Some points, each followed by its number:
  -0.27   0.43  -1.29   1.20  -0.30  -0.14   2.68   0.61 0
  -0.83   0.58   0.08   1.30  -1.32   0.12   0.66   0.26 1
   0.71   0.40   0.71   0.33  -0.75   1.13  -2.98   0.30 2
   0.07   0.42  -0.45  -0.23   0.12   0.37   1.87   1.54 3
   1.00  -0.12   0.40  -1.34   0.61  -0.26  -0.50  -0.31 4
   0.54   0.62  -0.12   0.44   0.54  -0.33  -2.38  -3.04 5
  -0.69  -0.63  -0.08   0.08  -0.11  -1.50   1.67   0.86 6
   1.33   0.51  -0.08  -0.23   1.06   0.66  -1.69  -0.50 7
   0.38   0.82   0.07  -0.01  -0.11   0.22  -1.16   0.11 8
  -1.11   0.20   1.18   1.23   0.06   1.50  -1.60  -0.96 9
  -1.52  -1.50  -0.08  -1.59   1.34  -0.44   2.06  -0.44 10
  -0.59  -2.71   1.46  -3.35   1.29  -0.79  -2.70  -0.60 11
  -0.20   1.06  -0.02   0.54   0.29   1.23   2.73   1.93 12
   0.22  -3.48  -0.92  -1.09   1.03  -0.25  -1.59  -4.42 13
  -0.45  -0.26  -0.63  -0.06  -0.32  -0.70   2.48   0.39 14
   0.68   0.51   0.75  -0.14  -0.54   0.86  -3.77   0.33 15
   0.36   0.41   1.16  -0.29  -0.58   0.82  -1.06   1.36 16
Which three points above are nearest to each new point by angle, seen from the average point of the numbered points? Their numbers follow each, nearest first.
   0.52   0.35   1.01  -0.97   0.50  -0.22  -0.14   1.78 16 3 4
  -0.46   0.59   0.63   0.83  -0.48   0.48  -0.21   0.54 1 16 12
  -0.72   0.39   0.90   1.79  -0.41   1.24  -1.10  -0.74 9 2 1
   0.73   0.42  -0.68   0.40  -0.38   1.43  -1.63  -0.52 2 15 8
  -0.87  -5.17  -1.68  -0.29  -0.56  -1.75   0.89  -3.72 13 10 11
   0.57   0.60   0.56  -0.76   0.93   1.15  -1.08   0.03 7 15 8
  -1.27  -0.97   0.96  -2.28   0.45  -1.20   1.56   0.05 10 6 14
   0.23   0.35   0.23   0.82   0.29   0.62  -0.77  -0.17 9 8 2
   1.58  -0.23  -1.34  -0.97   1.27  -0.69   1.82   0.89 3 14 0
   0.21  -0.60   0.39   0.32   1.15  -0.15  -3.78  -3.18 5 13 7
  -0.51  -2.05  -0.25   1.67  -0.96   0.74  -1.92  -2.43 13 9 5
   0.41   0.40   0.20   0.20  -0.18   0.44  -0.32   0.54 16 8 12
  -0.41   0.37  -0.53   1.83  -0.38   0.36   0.04  -0.49 1 0 9
  -1.12   0.24   2.02  -0.33  -0.32  -0.54  -0.28   1.31 16 6 1
   0.11   0.24   1.07  -0.50  -0.45   0.62  -2.81  -0.61 15 2 8
   0.74   0.89   0.17  -1.09   0.08  -0.43   0.01   1.24 3 16 4
   0.46  -0.17  -0.04  -1.23   0.63   0.67   0.03  -0.43 4 10 7
  -1.28   0.26   0.14   0.80  -0.87   0.96   1.05   0.23 1 12 0
   1.41   0.60   1.11  -1.25   0.57  -0.04  -0.34   0.20 4 7 16
   0.49   0.41   0.32  -0.14   0.11   1.54  -1.13   0.16 2 15 16
  -0.26  -0.25   0.78  -1.27   0.15  -2.21  -0.14   0.09 6 11 4
  -0.37  -1.72  -1.70   1.77   0.21  -1.21   1.22  -2.37 13 0 14
  -0.94  -0.95  -0.78   2.30  -1.64  -1.24  -0.02  -0.72 1 0 6
  -0.17   0.30  -0.20   1.71  -0.74   0.63  -1.42  -0.51 9 2 8
   1.04   0.79  -0.23  -0.54   0.60  -0.85  -0.27   0.32 4 8 7
   0.01   0.18   0.44  -0.19   0.31  -1.02   0.20   0.27 6 14 3
  -0.49   0.31   0.76   1.33  -0.54   1.06  -1.58  -0.89 9 2 15
  -0.91  -0.11  -1.23   1.23  -0.22  -0.27   0.95  -1.50 0 1 14
  -0.10   0.39   0.75   1.39  -0.86   0.66  -2.71  -0.24 2 15 9
   0.66  -0.02   0.44  -0.68   0.60   0.70  -3.08  -0.77 15 7 2
  -0.39  -0.18  -0.43  -0.78   1.01  -1.25   0.97  -0.86 10 14 6
  -0.22   1.09   0.13  -0.19  -0.05   0.60  -0.70  -0.05 8 2 15
  -0.26  -0.24   1.21  -0.28   0.10  -0.88  -1.17   0.29 11 15 16
   0.42  -2.26  -0.01  -1.57   0.52   0.15  -2.13  -2.95 13 11 5
   1.43   0.50  -0.84  -0.91   0.52   1.06  -0.64   0.37 7 4 8
